One turn or mirror swaps these rows in pairs. Which row does each one swap with?
Z_8: -2, -5, 6, -2, -9, 9, 10, -2, -5, -13, 2, 7, -11, 1, -13, -2, 2, 1, -3, 4, -15, -15, -14, -1, -5, 11, 11, -10, -1, -9, 9, 3, 1, -6, 2, -3, -7, 10
Z_93: 0, 11, 8, -8, -6, -5, -3, -3, -1, -8, -11, 1, -5, -4, -6, -2, 6, -1, -4, 4, -16, 2, -4, 4, 0, 2, 11, -4, -12, 7, 7, 12, -5, -18, 0, -6, -2, 3
Z_561: 7, 4, 8, 1, -12, 1, 7, -8, -12, -9, -12, 5, -4, 8, -14, 2, 8, 0, -6, 1, -9, 6, 5, -3, 1, 2, 8, -8, -2, 0, 0, 11, 1, -7, -2, -2, -4, 7
Z_653: 8, 0, 9, 3, -19, 5, 11, -6, -11, 4, -9, 7, 7, 11, -6, -1, 2, -1, -2, -5, -1, -3, 3, -10, 0, 8, 10, -11, 6, -3, 5, 2, 7, 0, 2, -2, 1, 7
Z_463: 4, -1, 9, 0, -17, 7, 16, -9, -9, 1, -11, 7, 6, 13, -6, -1, 2, -1, -1, -1, 0, -6, -3, -11, -2, 11, 11, -13, 5, -6, 4, 3, 5, -1, 3, 0, -2, 7
Z_87: 7, 1, 9, -3, -13, 0, 2, 0, -3, -10, -4, -5, -7, 0, -13, -2, 4, -1, -1, -4, -6, -4, 4, 2, 8, 4, 13, -11, 4, 0, 9, 8, 4, -1, 3, -11, 4, 22
Z_190: 0, 8, 5, -5, -14, -12, -5, -1, -3, -1, -1, -6, 0, -4, -2, -2, -1, -3, -7, -5, -15, -4, 4, 3, 1, 7, 14, -4, -8, -2, 12, 5, -2, -9, 0, -8, 4, 10
Z_278: 12, 7, 6, 5, -7, -4, 3, -7, 0, -7, -4, -6, -3, 9, -3, -7, 10, -4, -5, 10, -2, -6, 10, 5, -8, 5, 5, -14, -8, 5, 10, 0, -2, -4, 2, -9, 7, -1
Z_165: 7, 3, 9, -3, -21, 0, 12, -5, 2, 0, 0, 2, -5, 3, -1, -7, -10, -1, 2, -1, -8, -14, -20, -13, -7, 11, 12, -8, -4, -5, 10, 1, -1, -2, 7, -11, 12, 6
Z_664: -1, 1, 2, -13, -8, 10, 6, 2, -4, -7, -11, 11, -4, -1, -2, -6, 0, 5, -8, 9, -15, -13, -15, -1, -3, 9, 13, -8, -3, -6, 7, 9, -7, -13, 0, -4, -8, 3
Z_501: 9, 0, 6, -9, -9, -4, 4, 6, -4, -9, 0, 0, -9, -4, -3, -7, -6, 6, -5, -5, -14, -16, -6, -3, -3, 9, 15, -6, -13, -6, 14, 10, -9, -7, 9, -7, 6, 11
Z_97: 7, -1, 12, -8, -9, 15, 11, -3, -2, -6, -15, 1, 0, 10, -9, -7, 1, -2, 4, 6, 1, -9, -6, -6, 2, 7, 10, -17, 9, 3, 3, 1, 5, -3, 6, -10, 4, 15
Z_415: -3, -3, 9, -1, -12, 21, 8, -2, -2, -4, -8, 4, -4, 10, -9, -9, -2, 0, 0, 4, -9, -17, -7, -9, -3, 10, 11, -5, -7, -1, 5, -7, -1, -2, 7, -12, 9, 17
Z_706: 1, 6, 6, -2, -17, -9, -4, 1, -7, 1, 0, 0, 0, -5, -4, 0, 0, -1, -6, -9, -16, -1, 2, 1, 3, 6, 14, -3, -5, -3, 11, 6, 1, -8, 1, -5, 1, 10
Z_398: 12, 6, 5, -9, -7, 4, 3, 1, 5, 0, -15, -2, 3, 5, 5, -13, 7, 1, -6, 11, 2, -12, 4, 3, -2, 6, 9, -15, -1, 4, 11, 4, -5, -5, 3, -11, 8, 2
Z_908: 6, 5, 5, -2, -9, 1, 7, -4, 7, -3, -3, 4, -1, -4, -1, -6, 17, -1, 2, 4, 2, -16, -6, -1, -4, 14, 14, -11, -4, 2, 22, 9, 0, -3, 6, -6, -3, 5
Z_914: 9, 0, 11, -6, -11, 14, 13, -4, -1, -4, -15, 1, 1, 12, -8, -9, 2, -1, 5, 7, 2, -10, -4, -7, -1, 7, 10, -17, 8, 3, 4, 2, 6, -2, 7, -9, 7, 13
Z_436: 3, 4, 1, -9, -4, 10, 1, -2, -10, -5, -3, -2, 2, 7, -3, -7, -5, -3, -12, 8, -14, -7, -5, 0, -14, 5, 8, -10, -2, -4, 1, -6, -4, -7, -5, -9, -2, 1
Z_69: 5, 2, 12, -6, -14, 13, 10, -4, 4, -3, -11, -1, 3, 9, -3, -8, -1, -3, 6, 9, 1, -14, -14, -11, -2, 9, 10, -14, 5, 3, 5, -2, 6, -5, 7, -11, 10, 9
Z_764: -2, 12, 8, -6, -11, -4, -2, -4, 2, -5, -8, 1, -2, -2, -1, -3, 2, -3, -2, 8, -17, -2, -13, -3, -6, 4, 11, -2, -15, 6, 6, 8, -4, -19, -1, -6, 2, -3
Z_269: -1, 11, 7, 4, -10, 2, 0, -7, 2, -2, -10, 5, -4, 5, -4, -5, 11, -1, -3, 6, -11, -6, 3, -3, -5, 7, 10, 2, -25, 8, 11, 3, -8, -10, 4, -7, 6, 2
Z_981: -8, -3, 11, -2, -12, 20, 4, -3, -4, -9, -7, 6, -4, 8, -7, -7, -2, -1, -1, 6, -12, -15, -8, -10, -5, 11, 12, -4, -15, -1, 5, -6, -2, -6, 6, -8, 6, 14
Z_139: -2, 6, 11, 3, -11, 7, -1, -6, 4, -6, -11, 3, -2, 7, 0, -8, 11, -3, -2, 8, -5, -9, 4, -6, -4, 9, 11, -3, -25, 9, 12, -1, -5, -8, 7, -8, 10, 5
Z_928: 9, 11, 7, 2, -18, -8, 8, -10, 0, 1, -5, 2, -3, 6, 2, -6, -4, -2, -4, 3, -10, -4, -11, -11, -11, 8, 8, -5, -14, 1, 7, 4, -6, -8, 2, -7, 10, -6
Z_117: 18, 1, 8, -1, -9, 3, 15, -5, -10, -3, -13, 6, -1, 14, -2, -8, 1, 5, -6, 3, 0, -9, 2, -11, -11, 8, 9, -12, -10, -3, 5, 7, -7, -4, 8, -1, 6, -2
Z_402: -1, 11, 7, -8, -8, -5, -3, -2, -3, -8, -9, 1, -6, -4, -7, -3, 3, 0, -4, 5, -20, 0, -6, 3, -2, 2, 12, -4, -13, 4, 7, 12, -5, -18, 0, -6, -2, 4

Z_97 swaps with Z_93
Z_764 swaps with Z_69
Z_706 swaps with Z_653
Z_87 swaps with Z_561

